Input:
[[0, 1, -37, 36, -19, -19],
 [-61, -73, -35, 10, 41, 25],
 [-17, 18, 33, 12, -29, 35],
 [48, -31, -10, 53, 5, 66],
 [7, 40, -58, 11, 42, 23]]
Output: 23

Input:
[[-17, 21, -29, -19, 1, -16],
 [11, -21, -44, 19, -26, -41],
 [-42, 8, -15, -7, 0, -7],
 [-18, -42, -4, 36, -18, -14],
 [55, -88, 22, 79, -37, -11],
 [-39, -2, -9, 21, -41, -7],
 [-18, 46, 43, -44, 43, 48],
 [3, 50, 22, -39, 21, 30]]
Output: 30

Input:
[[-32, -1, 27, 47, 21, 23, 31, 41, 2, -11, 5],
 [-5, -17, -18, 27, 67, 26, -13, 44, -24, 4, -21],
 [33, -14, 21, -5, 4, -2, -36, 10, 21, 16, 24],
 [-17, -40, 52, 39, 9, -8, -15, 37, -19, -9, -7],
 [15, 18, -14, -15, -5, 6, -51, -5, 43, 28, 23],
 [32, -31, 3, 9, -23, -17, -2, 6, -6, 15, 23],
 [-4, -27, 6, -20, -7, -33, -4, 31, -3, -13, -7],
 [-33, 20, 1, 9, 27, -13, 20, 46, -40, 16, -2],
 [-16, 16, 0, 7, -9, 10, -18, 2, -11, 28, 6],
 [-22, -1, 47, 30, 22, -3, 8, 43, -17, -1, -12],
 [22, 3, -8, -20, -25, -30, -15, -37, 14, 15, -13]]
Output: -13

Input:
[[-18, -30, 0, 70, -30, -3, 29],
 [14, 34, 1, -36, 14, 6, -15],
 [7, 15, 27, 5, 2, -2, -13],
 [-4, -28, 7, -26, 28, -45, -8],
 [-7, -23, 1, -6, 7, -12, 1],
 [7, 31, 6, 15, -16, 27, -5],
 [13, 21, 18, -16, 12, -4, -20],
 [-8, -31, -10, -40, 26, -23, -1],
 [2, 6, -36, -75, 23, 2, -5]]
Output: -5

Input:
[[-21, 14, 25, 22, -24, 15, -22, -4, -18, -33, 10, 35],
 [-12, 22, 15, 22, -22, 4, -25, 0, -15, -25, -5, 25],
 [-33, 35, 51, 52, -60, 17, -58, 5, -48, -70, 4, 63],
 [-36, 27, 51, 44, -54, 25, -48, 2, -42, -64, 12, 59],
 [15, 14, -11, 0, 9, -10, 3, 5, 10, 11, -14, -11],
 [33, 11, -11, -6, 20, -7, 20, 20, 16, 19, -5, -26],
 [30, 24, -13, -1, 19, -12, 15, 12, 17, 19, -16, -17],
 [-29, 8, 24, 21, -29, 15, -28, -7, -20, -35, 8, 34],
 [-42, -11, 24, 12, -27, 22, -22, -17, -20, -32, 18, 34],
 [-34, 24, 48, 42, -52, 24, -46, 4, -39, -61, 12, 54],
 [-45, 27, 56, 52, -68, 24, -63, -1, -52, -73, 6, 67],
 [7, -1, -8, -3, 4, -6, 0, 5, 5, 6, -5, -10]]
Output: -10

Input:
[[19, 16, -5, 3, 8, 3, -23, -23, -6, -4, 67, -58, 18],
 [-38, 14, 13, 24, 2, 15, 2, 62, 6, -1, 5, 31, -19],
 [-9, 6, -5, 7, -1, 6, 7, 2, -5, -7, 6, 9, -11],
 [29, -14, 15, -2, 4, -13, -24, -9, 9, 4, -17, -7, 27],
 [5, -2, -9, -3, -16, -14, 10, 1, -2, -8, -7, 32, -10],
 [-24, 12, -25, -7, 0, -4, 20, 21, 5, 0, 7, -9, -4],
 [1, 8, -23, 4, 6, -13, 0, 15, -5, -15, -2, 4, 17],
 [7, 11, -10, 3, 8, 12, -31, -40, -4, -7, -17, 11, 18],
 [-10, 4, 1, 9, -8, 5, 20, 16, -26, -24, 11, 3, -7],
 [-25, 10, 9, 15, 2, 13, 0, 39, 4, -1, 2, 21, -11],
 [-8, -4, -7, -2, 20, 10, 13, 0, 12, -17, -18, 29, 16],
 [12, 35, 69, -12, -15, 0, -17, -5, -35, 26, 59, -10, -8]]
Output: -8

Input:
[[10, 22, 0, 1, 13, -31, -22, -14, -16, 16, 35, 50, -4, -1],
 [-24, 6, -15, 10, -17, 14, -12, 12, 9, 1, 11, -18, 20, -5],
 [38, 42, 23, 41, 47, -38, -17, 18, -3, 11, 5, 41, -27, -9],
 [-16, -10, -2, 17, -12, 35, 14, 30, 24, -15, -34, -59, 9, -4],
 [57, 52, 31, 38, 63, -63, -23, 5, -16, 20, 18, 78, -39, -7],
 [-16, 14, -16, -2, -11, -9, -23, -8, -7, 12, 37, 23, 16, -3],
 [-40, 1, -27, -1, -33, 20, -17, 4, 7, 3, 24, -19, 33, -4],
 [-40, 2, -28, -3, -33, 17, -20, 1, 5, 5, 30, -12, 33, -3],
 [20, 26, 5, 4, 22, -39, -22, -14, -18, 17, 34, 60, -11, -2]]
Output: -2

Input:
[[-36, 3, -6, 17, 14, -18, 12, 13, 23, 17, 4, 33, -6, -15, 25, -19],
 [-22, 10, -6, -13, 11, -13, 10, 12, 9, 10, 15, 15, 5, -17, -11, -11],
 [-21, -28, -19, -14, 7, 10, 5, -30, -16, -10, -40, -39, -35, -19, -11, 13],
 [-17, 5, -2, 4, 7, -10, 6, 9, 12, 9, 7, 18, 1, -8, 8, -10],
 [-24, -45, -30, -37, 8, 20, 6, -52, -35, -22, -61, -76, -52, -31, -35, 26],
 [44, 3, 5, -35, -16, 20, -13, -12, -30, -20, 5, -42, 14, 13, -47, 23],
 [6, 41, 4, -48, 3, -16, 6, 34, 4, 9, 62, 22, 45, -11, -55, -12]]
Output: -12
---
[[ -7  -6  -7   4   4]
 [  2 -63 -21   6 -15]] ans = -63

[[-40 -42 -25  28   5 -49   9]
 [-45  33  22  69 -40 -40 -36]] ans = -49

[ 20  78 -39  52] ans = -39

[-43  62 -38  58] ans = -43

[[ 36 -52  42 -35]
 [-33  22   8 -73]] ans = -73

[-25  19 -73  40] ans = -73
---
array([-42,  32, -16, -16, -77]) ⇒ 32, -77

array([ 67,  15,  -7,  68, -31,   2,  -8]) ⇒ 68, -31

array([[-58,  27, -42,  49,  -6],
       [-65,  39, -53,  62, -11]]) ⇒ 62, -65

array([[ 31,  77, -22, -23, -52, -62],
       [-18, -25,  38,  72,  13,  12]]) ⇒ 77, -62

array([[-77, -36,  56,  -6,   8],
       [-29, -26, -29,  12,  71]]) ⇒ 71, -77

array([-75, -50, -66, -69]) ⇒ -50, -75

array([-69,  61,   3, -86, -60,  71,  80]) ⇒ 80, -86

array([[ 33, -64,   1,  23,   6, -69, -13],
       [-54,  -5,  17, -18, -24,  46, -27]]) ⇒ 46, -69
